Named turns come first, each shown by rows before and after it. Which turns, in which order, take the first row of each pair that follows to the second? Write the first one first, as in the answered first pair.
demut (before -> after):
[ -9  -3 -16   6  25   9  -6  14   1   6   3  -3   3  -4  -9  17]  ->  [-13  -2 -16  -1  26  17   2  13   2   4  -2  -8   6  -1  -9  18]
[  9 -11  -3  16  -2   7 -36  -8  -7  -7   4   7  -2 -13 -11  20]  ->  [  7 -13  -8  10  11  23 -22   3  -7 -18  -4  18  10 -10  -8   9]
[ -5  -1  -7   9   8   3  10  14  -4  -8 -13  -7   8   1  -4   7]  ->  [ -6   2  -4  10   1  -1   7   7  -5  -2 -11 -15   3   4  -9   9]
non (before -> after):
[-16   2  -3  13  22   8   6  22   0   8  28   0  -7  -9 -10  30]  ->  [-18   2  -4   7  23  24  25  26   1  -3  16   5   6  -5  -5  18]
[ 19 -22  -4  -1   9  10  17  12  -2 -19  -8  27  12  -2  -3  -9]  ->  [ 23 -13   6  -9 -10   2  23   3  -1 -20 -17  17  12   5   0 -13]
[ -1   9   4  -9 -12 -11   5   1  -8  -9  -5   3  -2   0   2  -6]  ->  [ -1   8   5  -4 -13 -16  -4   1  -9  -4   1   3  -7  -1   2  -2]
[ -4  18  14 -26  -7  26  21   0  -7  -5 -18 -17   0   7   1  12]  ->  [  0  22  18 -21 -16  12   7  -8  -9   5  -9 -26  -8   8   0  16]
Lefit (before -> after):
[-3 -3 14  1  1 -4 -7  0 -6  3  3  0 -3  1  6  3]  ->  [-2 -4 13 -2 -1 -4 -4 -1 -6  1 -1  5 -2  1  8  0]
[ -2  -6  16  -3   1  12   5   3   6   4   0 -28  12  16  -7  14]  ->  [ 11 -16  13  -2   4  16  18   5   7 -14  -1   7  19  11   2  -9]
[ 19 -11  13  11 -10 -18 -10 -10   8  -6   1  31  -2  -3   0 -21]  ->  [  8  -7   8  18   0 -18 -31  -7   5  14  13   1 -12  -9 -14  10]
pov (before -> after):
[ 19 -39   1   5 -14  -1 -30  21 -11   1  23  16 -17   7  10   1]  ->  [-13 -24  -2 -11  -9  24  -5  28 -13   7  -5 -33  -2  19  -3  27]
[-13  -5   6  -9  -2  -1  -5   3  -6  38   2 -24  -1  -3  10   6]  ->  [  3 -12   9  -1 -10 -16 -13  -3  -5  37  12  -7 -11  -7  16  -6]
[ 17  20  34 -18 -26 -20  15  -9  10 -17  -4  26  -8 -10  17 -33]  ->  [-10   2  -7  -4  39  27   2  40   2 -16   8  33   2 -28   1  -2]
[ -4   5   2 -15  -5  12  19   0  -2   0 -12  -3  13   4   5   1]  ->  [ 12   1   2  -5  -9  -1   7  -1   1  -4   3  25   4  -1  12 -14]
Now pairs of rows:
(two turns a pair)
[-10  -3 -17   0  18  -2  -4  -6  -2  11  12 -10   3  -7 -14  18]  ->  [  4  -6 -11   5  10 -18 -12 -14   0   9  20   5  -6  -9  -9   6]
pov pov
[ 11 -23 -18  23  20  11 -18  15  -4  -8   9  44 -15 -11  12 -20]  ->  [-24  15   5  -7 -14  19  18  -7  -6  11 -34 -44   0  20  -2   5]
pov non
[-10   7  -1   5   2  -3  -8   4  -7  14   2 -20  -7 -10  -4  15]  ->  [ 11   1   8   5 -15 -17   4  -5  -1  -4   1  13  -1  -7  10 -15]
pov Lefit
[ 10 -18   2  -1 -18  -2   7  -4  -2   0 -15  18   0  -2   5 -21]  ->  [-14 -13  -7   2   0  15  -1   8  -8  14 -16 -20   2  -4 -13  11]
pov Lefit
[ 15   6   4  10  -8 -22  -8  -2   0 -14   7   8 -15  -2   9  -6]  ->  [ -1  19  10   0 -15 -15   7  -6   0 -11  -8 -19  -9  10   5   2]
pov pov
[ -7  15  -2  14  -8  -1  -8  20   4  24 -22 -22 -12  -7 -15  26]  ->  [  7  16  15  13 -32 -23  -7   3   7  18 -20  -8 -18  -1  -6   8]
non pov
[  3 -14 -10   3  23  13   3  16  -6  -2   8   4  -6  -7  -3  -1]  ->  [ 16  -5   9   3  -7 -16  -5  -8  -4   4  15   3 -19  -1   1 -10]
Lefit pov
[ 13  20 -12  -1  14  16 -18  11  -3 -17  -8   8  -4   2  -5  15]  ->  [ 20  27   1  -6  -7   9  -4  -6  -3 -23 -19   7  -2   9  -1   3]
non pov
[  7   4  -1  22   8 -29 -48   1   1  18  33 -13 -34 -21 -13  21]  ->  [-12  -6 -22  -6  39  37  23  32   1 -31 -15  20  15 -14   4  -9]
demut demut
[  1 -13 -29   4  -2  10  -2 -14   6  -8  -4 -35  10  21   6  20]  ->  [  9 -10 -19   0 -15   3   8 -26   7 -11  -9 -29  12  26  13   9]
Lefit demut
[-13  -2 -12 -10  18  17 -11  11   4  23   6 -25   5  -6  -9  10]  ->  [ 14   6  13 -14 -25 -11   1 -17  10  12  -1 -11  -1   4   5 -22]
non pov
[-15   8   4 -17 -11  20  35  -7   2  -7 -31 -24  14  17  -9  -1]  ->  [ -6  -7  -5 -14   2  25  37   1   3 -24 -25  12  16   9  -1 -18]
Lefit non
[  8  -1  10  -5 -10  -6  11  -3   7 -10  -2  24   7  -1   9 -24]  ->  [ -4  13  17  -8 -22 -11   5 -13   3   8  -6 -15   0   5  -1  -3]
Lefit Lefit
[ 26 -10   4  13  -5 -25 -28  -8   3  -1  30  32 -22 -16   6 -16]  ->  [  1  12  10   5 -14 -22 -30 -14  -1  27  19 -34 -22  -6 -10  21]
non Lefit
[  3  -2 -13   5   6  10 -13  13   1 -13  -6  -6  18  -9 -10  11]  ->  [  9  -2  -8   0  -1   8  -1  10   3 -22 -15   1  23  -8  -3   0]
Lefit Lefit
[ -4  10  12  -4 -23 -11   6 -11   3  -2  -7  -3   1   8   5  -4]  ->  [ -3  -8  -7   4   9   7   2  11   1 -13   3  25   4  -3   6  -5]
pov non
[-26  -2 -17  -5  28  10  12  11 -13 -22 -29   9  16  -6 -11 -10]  ->  [-17  16   8 -13 -14 -21  16 -21 -13  -9 -36 -19   5   7  -9 -10]
non non
[  8   3  39   5 -22 -12  -1 -38  28   1  17   3  -8  26   2  11]  ->  [ -7 -17   0   7  36  34   7   5  24 -14  18  30  10  12   0  18]
pov non
[ 12  -3   5  -1  -3  -6   5  -8   5   4   1  11   7  -2   8 -14]  ->  [-3 -2 -1 -7  6 10 15 -1 -1  1 -8  1 13  0  5 -5]
pov non
[ 20  -3  11  16 -15 -31  -8 -10   7   1  -8  29 -19  -2   5 -18]  ->  [-20  14   5  -5   0   6  21   5   1   7 -39 -24   2  12 -12  12]
pov Lefit
[  2 -14 -16  14  15  11 -10  14   0  -4  12  14  -3  -5  -1   7]  ->  [-14   2 -11   1   5  13   1   8  -3   7  -1 -25  -2   8 -10  22]
non Lefit
[-17  -7 -17  10   9  13  -8  31  13   5  -1  -7  -1 -13 -14  11]  ->  [ -5 -11 -12   4   5  13  10  30  17 -13 -13  20   7  -9  -1 -15]
Lefit Lefit
[ -8   4  -9   6   5 -12   0   6   0  18   5 -19  -7  -4  -4  20]  ->  [  6  -8 -14   6  11  -2  11  12   0  -5   3  23   1  -9  10  -7]
Lefit pov
[  0  -8  23 -12   5 -34 -39 -22 -15   0  23  -5 -17   0 -38 -13]  ->  [-25 -15  -1 -16  44   7 -22  10 -19 -11  13  -8   2  -4 -45   3]
pov non
[ 12 -15 -10  21  17  -2  -7  10  -9  -6   9  39   4  -5   9   1]  ->  [ 20   0  15  11 -21 -23   5 -16  -6 -10  -5  25  -2  10  13 -12]
pov pov
